One turning vector, and how many steps it has turned:
The counts run from 0 to 628.
[ 22 -10 -22 -37   1 -14  11   1 -14   3 -10 -18 -19  -4  52 -15  -1 -20
 -25  -7   1  16   9   5 -16 -14  -5 -25   8  15  46  13   2   5   4  13
   7   2 -11   6 -24   5  15 -21  -7   0  -5] | 582
[ 42 -11 -13 -13  15   5   1  -1  -7 -12 -21  -1 -26  -7   3 -27   4 -17
  -4   5  18  23  -9   8  -8  -1  24 -19  20  27  31  -5 -11  26   7   6
 -18  13 -30  15 -23  -2  -4 -18 -12 -24 -17] | 249
[  5 -19 -13 -16 -11  20   2  -1  -7 -17 -22  -4 -40   0  30 -12 -30   5
  -6  24  17  17   4 -13  -9 -11   3 -21   5  17  31  14   0  30   6  -6
  13   5 -20   3 -22   5  -3 -34 -19 -27 -14] | 243
[-20 -11 -11 -12  -3  20  16  13  17 -37 -14   2  -6  -6  26  -7  -3   9
 -27  -1  19  19  38  -9 -15  -6  14 -13  -8 -15  17  -7  -8  20   6  21
 -15  -8 -45  13   0  27   5 -12 -27   5  -6] | 462
[  2 -12 -11 -26   3  24   7  -3  -9  15 -19   6 -27 -21  26 -23   4  -8
  -3  20  14  17   6   0  25  11  -4 -21  34   1   4  25 -14  22   7   8
   6 -32   4   0 -32   5 -25 -14  -4  -5 -36] | 551
[ -1 -15 -10 -23   2  14   4  17 -19  -3  -1 -14 -29 -10  37 -15   6   7
 -36  21   7  27  -4  -5 -25 -14   2 -30 -15  -3  24  33  11   7   7  20
  23   0  -5 -12 -33   5  10   0  -6   2 -24] | 577
[ 27 -19   3  -6   9  19  -1  21  -3 -35  -9   5 -28 -19 -12  -5  -3  21
 -18  21  37  31   6  -2 -12  -9  26 -19  -5  25  20   0  -7  32   9  15
   2  21 -16   6  -9  -1   1  -8 -22 -13 -16] | 100
[ 34  -3  -5 -19   3  -3   9  -6   5 -22 -12   0 -21   8  24 -18  -5  10
 -10 -10  18  18  14 -10  -6 -26  13  -7   8  14  37 -13 -10  23  -9   4
 -11  14 -17  24 -19  35   5 -23 -41 -14  -2] | 108
[  4 -26  -6 -37  -8   9  12 -15  10 -10  -1   2 -25 -24  23  -6   9  -8
 -14  -1   0   3  13 -22  37  20 -12   3 -18  10  14  34  -4  16  -3  18
   9  -7  -4 -27 -46  13  17  -5 -13 -10   8] | 359
[ -4  -8 -18 -31  20  10  -4  13  -6   3  16  16 -29  -6  -3  -5  20 -14
 -19  11  15  28 -13   1  29  -1   6 -11  16  12  11  58   0   8   2  21
 -11 -37 -22 -14  -8   8  10   0 -14   6  -3] | 200
[ -8 -22 -12 -27   7   3  29  18  25   1  25   9 -34 -18  13 -22  18   6
 -34  -1   1  16  33   5  -5  -5  -2   7 -10  15 -13  13   2  11  17  17
  -2   2 -41 -23 -16   9  -1  -3  -6   4 -27] | 170
[ 23 -18 -18 -20  19   8  16 -10 -12 -13  -1   3 -42   4  15 -24  17   2
 -11  21   3  16 -15  -2 -10  -8   7  -1   4   3  10  14   9  23  -3  13
 -16  -2 -36 -28 -16  14   4 -33  -7 -41 -19] | 391
[  2 -23   4 -34   5  24  24  -8  18 -13  -5  -2 -38 -26  30  -1  25 -29
  -8  -2  -2  18  20   6  12   9  -1  -2  23   7   3  11 -17  -1   9   4
  -3 -17 -39   2 -12  27  -4   6 -20  17 -13] | 179
[ 18 -26 -14 -29  -3  -1   7  -5  -9 -17  -6   0 -28  -5  14 -27  11  -8
 -33   1   7  22 -16 -19   0  15   3   5 -19   0  28  29   6  15  -8  18
  -5  -6 -22 -20 -34   2  22 -18  10 -32   9] | 222
[  9  -7 -22 -20   4  -3   6  12 -15 -26 -13   3 -13   8   9 -19   5   3
 -35   1  22  26 -18 -16  -5   7   8  -9 -13 -11  31  28   1  20  -8  36
 -24 -19 -23 -19 -21   2  23 -24   8 -19  10] | 70
[ -1  -5 -17 -26  18   9  -4  13  -9   5  15  12 -27  -6   4   3  17 -14
 -17  14  14  30 -18  -3  30   2   3 -15   7  14   8  59   0  12   3  20
  -6 -40 -22 -17 -14   9   7   1 -15   2   0] | 201
[ 23 -13 -15 -13  -7  15  -3  -5   1  -1 -29   0 -29  -4  26 -27 -18 -13
   1   3  11  17   1  -7  -3  -4  12 -22  17  27  36   3  -9  27   6  -6
   0   9 -25  21 -33   0 -11 -30 -17 -25 -16] | 246
[ 34 -12  -8 -23   4 -15   8  -1  -6 -24 -33   9  -3   6  22  -4   2  19
 -25  17  32   7  20   0  -9  11  -1 -36   6 -13  27  -2   1  14   6  14
 -20 -12   7  12 -14  23   2 -14 -33  25 -14] | 279
[ -8  -7 -25 -35  13  15  19  -6   0  -1 -14   5 -41 -11  14 -24   5 -32
  -4  -5   2  14  14  14  -7  -4  20 -19  26  10  26  34  -4   0  10  16
 -20  -6 -34  -4 -13   3  19 -12   7  16 -16] | 43
[  3 -13 -14 -18  13  -5  18  17 -11  -2  21 -10 -57  -1  23   4   7 -11
 -28   7   1  23  -8   4   2 -15   4 -11   7  30   1  38   5   8  11   8
   8 -14 -32 -28 -21  10   2   1 -13   3 -19] | 34
[ 18 -31 -11 -26   3   9  17 -15   4  -8  -1   6 -38 -14  25 -25  19  -8
 -15   1  -6   8   1 -16   8   9  -4   9 -18  12  20  22  15  14  -6  11
   1   7 -29 -24 -30   8  14 -25   0 -37  -2] | 375
[ -5   0 -23  -8  13   2  -3  20 -15  -7   7 -21  -5  -1  45 -13   7 -12
 -36  -4   5  27   2  -4 -14 -27  15 -22 -12  11  36  15  11  20   2  26
   1  -3 -37   6 -21  12   8 -11 -13 -21  -6] | 594
[  8  -4 -23 -15  11  -7   4   6 -15 -20  -1 -26  -5   7  53  -2   7 -18
 -30  -5   7  22   3   0 -17 -22   8 -23  -4   8  38   6   4  16  -1  23
  -6  -8 -35   4 -12  18  10 -22 -18 -18   6] | 596
[ -3 -11 -13 -30  16  12  15  14  20   7  25  19 -37  -8   0 -20  27 -11
 -22   1   1  28   4   6   3 -12   4   2   8  13  -2  38  -3   3  11  12
 -14 -17 -48 -16  -6  13   7   2 -18  13 -20] | 184
[ -1 -27 -16 -24   6 -15  21  11   6   9  21   8 -41  -9   9 -31  15   6
 -48   9   5  16  15   1  -2  11  -5   6  -7   8 -12  32  10   7  14   5
   2 -12 -24 -22 -25   7  -7  -1   1  -2 -31] | 17
[ 12 -17  -6 -23  11  11   5  18 -25 -13  -2 -10 -32 -18  21 -10  18   3
 -35  30  14  30  -8   5 -25  -7   9 -30  -9  -1  15  30   9   5  10  25
  15  -1  -2 -19 -22   1  10   5  -2   6 -22] | 575
[-27   2 -19 -25  11   7  25  11  16  -9  23   3 -18 -10  13 -10   1   6
 -22 -15  14  14  46  -1  21 -23  11   5  13  12   0  12 -17  22   4  23
 -12 -12 -31  -5  -3  33   0 -11 -23   3  -9] | 326
[ 26  -6  -8  -7  12 -24  18  12 -17 -33  -7 -13   2 -11  28   2  17  15
 -48  -8  24   9  29  -4   5   5  11 -15 -18   2  16 -12   6  21  -1  34
  -5   1   4   1 -25  29  -3   1 -19   4  -8] | 290
[ 33 -25  -5  -9   8   9  -2   3 -14 -20 -11  -2 -33 -16   4 -29  17 -21
 -27  -1  12  33 -21  -6  -6   8  23   0  -2  19  30  13   2  18  -5   9
  -2   7 -29   4 -29  -4   1 -11   5 -41  -6] | 235
[ 27 -19  -8 -20   8 -28   7  20   7   8   6  18  -2 -10  18 -13  20   6
 -42  -7  23  13  33   0  28  10 -10  -5   8  11   8   8  14  10   4   1
  -2 -26  -4  24 -13  24 -23  -8 -21   9 -18] | 147
[-17 -15 -20 -29  11  -4  33  12   8  -3  29  -6 -38 -18  24  -6   4  -2
 -25  -8   4   9  42   6  16 -20   0   8  11  24  -6  15  -4  17  13  17
   4  -5 -28 -20 -11  21  -4  -9  -9   0 -20] | 173
[  3   4 -16 -13   6  19   4   4  -2  -5  -9 -11 -23   4  35   0  13 -20
 -14   2  -7  26 -26 -12   4   0   8 -24 -13   4  22  31  -2  11   0  27
 -12 -21 -42 -24 -43   8  15   1 -17  -1  -3] | 52
[ 31  -2 -10 -12  26 -19  12   4  -1 -12   3   7  13 -12  18  -1  32  19
 -30   1  22   5  25  -1  30   9   4 -15 -14  12   5  -7   4  31   1  38
 -19  -3  -1  -7 -26  29 -11   0 -33  -2 -11] | 136
[ 50 -20  -5 -21   0  -5   4  11   2 -26 -20   6 -22 -11  -4 -21  -5  -3
 -17  -3  31  27   3   0  -8   2  14 -11  13  28  36 -10 -18  22   6   5
 -11  18 -18  21 -16  -1   2 -22 -13 -13   0] | 96
[  2  -4 -21  -6  14  -2  -2   7 -12 -41  -3 -22   8  -1  29   6   6  -5
 -35   6  20  27  -1  -8  -1  -1  17 -18  -7   3  18  -4 -19  33   5  33
 -19 -18 -37  -1 -11  20  -2  -8 -25 -21  11] | 611
[ 16 -13  -3  -8  12  31   4   3   2  14  -5  14 -29 -10  27 -15  33  -7
  -5  13  -1  23 -13  -7  29   9  -3  -4   6   8  -3  20   6  23  -3   6
  -3 -30 -29  -7 -31  14 -27  -7 -17 -24 -31] | 539
[ 24  11 -15 -11  12 -19   8  -5 -19 -12 -12  -5   2  14  34 -17   4  18
 -35  -6  22  11  10 -11   0 -11  14 -22  -2  -5  29  -4  -5  26 -11  25
 -19  -8   7  11 -36  36   0  -9 -31  -4 -10] | 275
[  9 -17 -15 -13 -11  22  -1  -4  -5 -11 -24  -4 -35   2  31 -16 -30  -1
  -1  15  14  14   6 -12  -7 -10   6 -23   8  18  34   9  -2  30   8  -8
  13   1 -23  11 -26   2  -5 -30 -20 -27 -18] | 244
[ 21 -17  -4 -18   7  -7  13  27  22 -15   9   2 -19 -10  24  14  17 -11
 -23 -12  17  25  28   4  21  -4  -7  -5  16  28   6  -7  -7   8  10   2
  -3 -23 -43  19   4  23 -17  -7 -36  14  -8] | 316
[ -9  -6 -26 -31  16  12  17  -1  -5   1 -10   5 -41  -9   7 -20   4 -31
  -6  -1   9  17   8  16  -2  -5  21 -21  31  14  27  38   0   1  10  17
 -17 -10 -34   0  -8   2  19 -10   6  16 -17] | 44
[ 18 -11   0 -26  -1  -4   1   6  18 -22  -2  12 -11  -6   5   8  -1  -1
 -23  -5  32  22  16 -14  36  13  -1  -5  17  12   9  11 -33  18   2   5
 -12 -35 -12  17 -13  30  -7   6 -46  21   7] | 484
[  8 -34 -10 -41  12   5  10  -7  -9 -11  -4  25 -39 -28  -8 -23  16 -17
 -16  -1  20   9  20  -1  23  14   6   6  14  10  25  44  12   3  -5   7
   0  -8  -2   3  -4   9  17 -17  11 -11   0] | 365
[  4 -20 -19 -30  20  17  25 -14  -3  -4 -11  23 -37 -16  12 -21  19  -5
   7   5  12  -2  27   8  23   1   4   2  26   6  11  16  14  16  -2  13
 -20  -9 -21 -10   1  21  -1 -39   3 -20 -19] | 532
[ 29  -6  -9 -16  21   0   1   8 -27 -12 -23  -1 -14 -13   3 -14  12   6
 -29  31  31  23 -10  10 -16  13  17 -40   9   1  15  16  -5  19  14  27
 -13  -9   7  -6 -24  -4  -1   4  -9  12 -27] | 420
[ 13 -23  -3 -23   9  -6  11  14   9 -10  20  21 -40 -17  -4   5   8  16
 -23   3  17   4  27 -11  41  -4  -2   3 -21  35   6  35  18  19  -1  13
   7   6  -7 -20 -18  17  11  -4 -24  -6  -1] | 508
